A: several groups of rows, each row roughly a mix of its group's hidden directions:
A (97 x 10):
[[ -3.9  -4.7  46.2  24.1 -17.6  27.7 -16.2 -33.8  -6.8  -3.4]
 [  9.1 -15.5 -22.9   0.5  -0.2   4.8  20.8 -21.0  56.7 -18.4]
 [  6.2 -52.2  28.4  -4.1  14.9 -28.0 -20.0   8.2 -14.3  -6.0]
 [-18.8   4.5 -38.3 -29.3  -3.0   0.9  -2.3  40.5  30.5   0.7]
 [ 16.5   2.4   6.7  -0.8 -23.5  -2.5 -10.9 -20.3 -41.9  46.1]
 [ 36.2   0.8 -21.9  -0.2 -24.3  -2.7  31.4 -35.9  20.6 -14.5]
 [  5.1   5.7  56.5  22.3  -1.0 -13.0  -3.1 -36.1  -6.0  -4.3]
 [-10.5  13.0  48.5  11.9 -21.1  17.5 -13.9 -34.5 -19.5   0.3]
 [ 13.6 -12.9  39.1  -1.8   8.7 -13.4 -25.8 -48.6 -11.2   1.7]
 [ -4.2  -5.3  -6.1   8.0  16.8   6.2  19.0  10.8  46.6 -46.6]
 [ 15.7  25.1  32.6  -0.7  18.3  23.3  20.6 -44.5  -7.1   3.9]
 [ 22.0 -12.6  30.4  18.0  16.1  -9.7 -12.2 -46.5 -26.9   3.3]
 [ 32.7  23.3   4.0  -8.3 -31.6 -13.6   0.6  -9.6 -46.1  14.1]
 [-31.7  38.1 -24.6  -4.4 -17.6  15.8  22.1  -1.0  33.9   3.6]
 [ -8.1 -41.4  -6.7  -4.2  -2.1 -26.1  -1.9  46.7 -15.0 -18.8]
 [ 10.3  16.6  49.6  46.6   0.7  -9.4  10.4  -8.9   1.5  -2.5]
 [-28.5  -6.6  29.9   7.5  23.0   2.0 -21.8  24.4 -36.4  23.6]
 [ -8.1 -44.3 -16.8   9.2 -12.5 -27.8 -28.9  32.1   9.2  -3.8]
 [ 26.9  15.4  28.5  -5.2  15.3  27.3 -10.6 -44.9 -15.2  12.3]
 [-43.3 -20.8  17.6   6.4  34.2  -2.2 -29.1  20.7  -4.8  12.8]
 [ 17.4  -6.7  27.5 -14.6  11.8 -31.0 -36.6 -32.4  15.3  15.7]
 [ 14.3  36.5  17.5   2.5  17.5  26.5  16.8 -44.9  -6.2   9.7]
 [ 32.7  14.6 -24.8 -13.1 -40.2   2.0   5.1 -32.1  -6.0  22.6]
 [  1.3  -8.5  44.0  32.3  -4.1  18.6   5.9 -32.2 -22.0 -17.9]
 [-27.9   0.8  31.0   8.3  33.3  10.0  12.4  34.7 -28.4 -10.4]
 [-19.0  12.2 -27.5   1.5 -20.4  29.9  33.4  35.0 -13.6 -14.1]
 [ -3.6   0.0 -56.1 -28.1  -0.1   3.0   7.5  34.6   4.5   7.9]
 [-39.5  -4.4 -19.2   8.7   7.0   8.3 -53.4   4.8  13.2   9.7]
 [ -7.4  11.7  33.1  -9.0  14.8  -0.7  12.9  31.4 -50.1   6.7]
 [-40.5   3.7   7.1   2.9  17.9   7.7 -44.2  31.5 -12.6   9.6]
 [-26.8 -19.0 -24.2  -3.4 -12.7 -36.8  -6.0  39.9  21.0  -5.5]
 [ 34.1  15.6  27.2  -8.0  13.4  37.9  12.5 -31.1 -13.0 -13.2]
 [ 42.2 -26.3   9.9   7.3  -0.5  18.0 -22.8   7.7 -41.0  -9.4]
 [-27.6  -2.2  -8.0   2.7  24.4   9.5  -6.3  25.6  41.5 -36.7]
 [ 22.1  -3.4  36.4   4.3  14.2 -24.6 -27.1 -41.2  -9.8  10.6]
 [ 30.0  23.0  26.2  -7.3  15.7  35.1  10.6 -36.6 -12.7  -5.4]
 [ -5.8   5.8 -45.1 -29.7   4.8 -12.9   1.1  38.3  23.5   9.9]
 [ 32.5 -18.7  31.7  -8.1  20.1   0.6  -9.6  -3.4 -48.0  -2.4]
 [-40.3  -2.4  10.6   1.2  21.8   0.3 -43.2  30.1 -13.0  11.6]
 [-15.0  -4.4 -13.9  23.2 -19.6  40.8  37.4   9.2 -24.4 -13.8]
 [-45.2 -24.2  12.8   9.6  42.7   6.7  -6.9  18.4  12.0  -3.5]
 [ -4.5   1.8  42.5  33.0 -11.0  18.6  15.1 -26.2 -25.6 -18.2]
 [ 24.9  12.7  31.3  -5.8  14.7  29.3 -11.2 -43.5 -16.1  12.0]
 [ 31.4  -3.4  31.6  10.7  -0.5  -2.3  49.8  -5.8 -25.3  -5.0]
 [-36.9   5.6  -4.7 -10.4  25.4  -7.2 -30.0  36.6  14.7 -24.7]
 [-38.3  -3.0  14.5   5.4  31.4   4.8 -25.1  40.7   5.9 -15.5]
 [ 22.4  42.5   1.9  -8.8   6.2  29.8  -8.0 -40.8  10.1  11.9]
 [  7.6  -4.0 -33.2 -52.2  -3.5  -9.1 -29.3   4.8   7.3  19.1]
 [ 25.5  -2.7  30.9  -0.6  15.7 -34.7 -28.8 -30.1  11.4  19.0]
 [  4.8  37.3  23.7  -4.1  13.3  22.6  21.8 -45.0   6.2   8.6]
 [  7.6 -10.8  42.2  20.6  -0.7  10.1  -7.9 -45.4 -25.1  -7.3]
 [ 10.5  -2.0  20.9 -16.2  17.9 -29.0 -47.2 -14.4  27.5  11.4]
 [  0.4   9.8 -34.7  13.1   1.4  -4.2  36.5  47.7  13.5  -0.1]
 [-40.5  27.7 -21.7  -1.4  -7.4 -22.7  24.0   8.6  33.2   9.5]
 [ 20.9  26.5  29.3   1.8  18.9  24.2  14.6 -45.2  -7.4   5.7]
 [ 14.3   8.8  46.7  45.8   5.0 -17.7  12.5 -13.5   6.8   2.5]
 [-23.0 -13.5  33.9  11.0  40.2   2.3  18.9  30.6  -4.7 -19.2]
 [-29.8   0.3  13.0  31.2 -22.2  46.1  15.2   9.8   2.4 -17.8]
 [  4.1  -6.9  -2.1   9.4  15.4  -2.4  29.3   4.1  38.7 -50.2]
 [  7.3   3.0   9.6 -16.1  22.2 -35.6 -42.7  -7.0  30.2  18.4]
 [ -7.9  -3.0  43.9  28.9  -9.3  23.0   4.8 -30.2 -22.9 -19.7]
 [ 25.0  11.5  29.0 -18.4  16.0  29.9 -16.2 -38.5 -18.9  10.2]
 [-40.7 -14.6  17.6   9.0  28.2  -1.8 -37.1  22.1 -12.0  14.8]
 [-10.2  47.6 -25.8  15.1 -10.1  28.0  19.4 -19.6  14.9  12.4]
 [  6.6   5.7 -40.7 -22.9  10.8 -24.7  -2.9  33.8  28.6  18.4]
 [-14.6  -1.8  17.2   3.0   0.6   4.8 -23.8   3.4 -45.7  45.7]
 [-37.2  -0.7  24.2   4.7  29.8   3.7 -21.6  36.3 -24.8   2.2]
 [-36.6  23.5 -35.3  25.0 -19.7  -8.3  14.1   7.1  20.8  19.7]
 [  2.4  -1.1 -33.9 -45.4   7.0 -16.6 -29.1  15.0  20.4  16.2]
 [  6.4  47.9   6.0   4.4   3.5  31.5  25.3 -34.1  -2.1   9.4]
 [  8.7  -7.1 -19.4 -39.6  23.1 -26.2 -37.8 -16.8  -2.3  16.8]
 [-24.0  -7.3  27.1   6.0  14.4   4.0 -23.2  15.6 -39.6  36.4]
 [-27.7  28.6  -4.1   4.6   5.3  13.3   7.6 -41.9  35.1  20.5]
 [ 15.7  -2.7 -36.7  -0.6 -16.5   9.6  19.6 -32.6  41.8 -11.4]
 [ 22.4 -11.8  12.5 -12.5  22.0 -32.4 -37.2 -29.8  12.6  19.4]
 [-28.1   8.2 -12.0  -6.9  18.8 -12.1 -28.6  30.3  22.9 -38.5]
 [-49.2  27.3 -18.3  -3.3  -3.5 -15.6  24.2   1.8  26.1  15.7]
 [-43.1  16.8 -35.9   5.0 -11.9 -14.9  22.6  24.2  18.8   4.6]
 [ -4.2  13.2 -44.4 -13.5  -0.9  -5.2  23.0  47.7  10.7   1.9]
 [ 33.5  -4.1  34.2 -17.7  15.2  24.2 -22.4 -30.3 -20.7   1.5]
 [-25.3  45.3  -9.4   0.2   6.3   3.8  32.9 -22.5  28.1   9.1]
 [-29.9  -3.1 -35.4  -3.9 -20.8 -15.1 -11.7  43.9 -14.2  13.8]
 [  4.4   1.2 -41.2 -25.8  12.6 -21.8  -9.8  31.0  30.9  16.0]
 [-11.7  21.2 -32.4 -12.5 -26.7  16.4  12.9  44.5  14.8  12.6]
 [ 19.1 -42.8  35.9  -6.8  17.1 -20.2 -17.6   2.3 -26.6  -6.2]
 [ 32.0   0.9  31.9  -9.7  14.6  24.4 -22.4 -39.1 -15.4   8.9]
 [ 13.6   0.4  17.8 -21.0  10.1 -24.9 -48.9  -9.5  29.9  15.8]
 [ 32.1 -33.8  33.7   8.9  18.8  11.6 -18.2 -30.3  -9.0  -9.1]
 [-41.8  18.6 -37.4   2.0 -14.1  -5.3  16.4  15.6  32.4   2.8]
 [-26.2  -2.8  29.5   2.5  19.8   1.9 -20.8  26.2 -39.4  25.5]
 [ 22.8  19.5  31.7 -12.2  17.5  29.1  -2.3 -41.2 -17.1   9.4]
 [-24.7 -22.0 -36.0   6.9 -18.9 -18.6  -6.8  44.9   7.1  -5.8]
 [ 20.8  -5.9  31.8   3.6  17.4 -25.7 -23.9 -44.6 -12.1  11.5]
 [ 30.2 -37.2  33.7  -8.0  16.6 -23.0 -16.5   4.2 -24.2 -10.2]
 [ 40.0  -0.4 -16.8  -7.7 -30.2 -10.4  23.3 -41.1   2.5   9.6]
 [ 41.9  17.4 -24.5 -10.5 -37.5  -5.9  16.2 -26.9   7.9  -5.9]
 [ -5.4  -9.6 -25.0 -41.2  26.5 -29.1 -29.6   2.4  20.2   2.9]]

one row of each group, then the others: which group is each in?
[-14.0  15.7 -40.2 -25.5  -9.2   7.6   8.8  47.3  10.3  -3.3]
Z
[ 36.2  16.7  28.5 -13.8  14.1  34.5   9.3 -27.6 -17.4 -12.4]
X
[-42.2 -18.6  10.3   7.5  38.4   9.5 -13.8  26.5  21.7  -8.1]
H

[-10.7  14.2 -14.4  36.8  -7.9  14.0  41.2  37.5   6.1  -3.8]
Z
[ 17.3   7.5 -27.2  -6.5  -8.5  -2.5  21.1  -9.6  42.9 -41.1]
H
[-14.8  16.9   9.7  15.5 -26.5  35.7  29.2  17.5 -25.4 -25.8]
Z
[ 19.8   4.1 -35.6  -3.0 -35.8  -3.1 -10.3 -43.2   5.0  17.8]
H
[ 29.5   5.5 -31.7  -8.6 -24.8  -4.2  19.4 -28.3  34.5 -17.5]
H
[-35.6  44.2 -24.0   4.7 -17.0   3.3  22.9   5.6   3.5  24.5]
X
[ 11.7  -2.4 -40.2  -8.4  37.3 -39.2   3.7  16.3   7.6  14.0]
Z
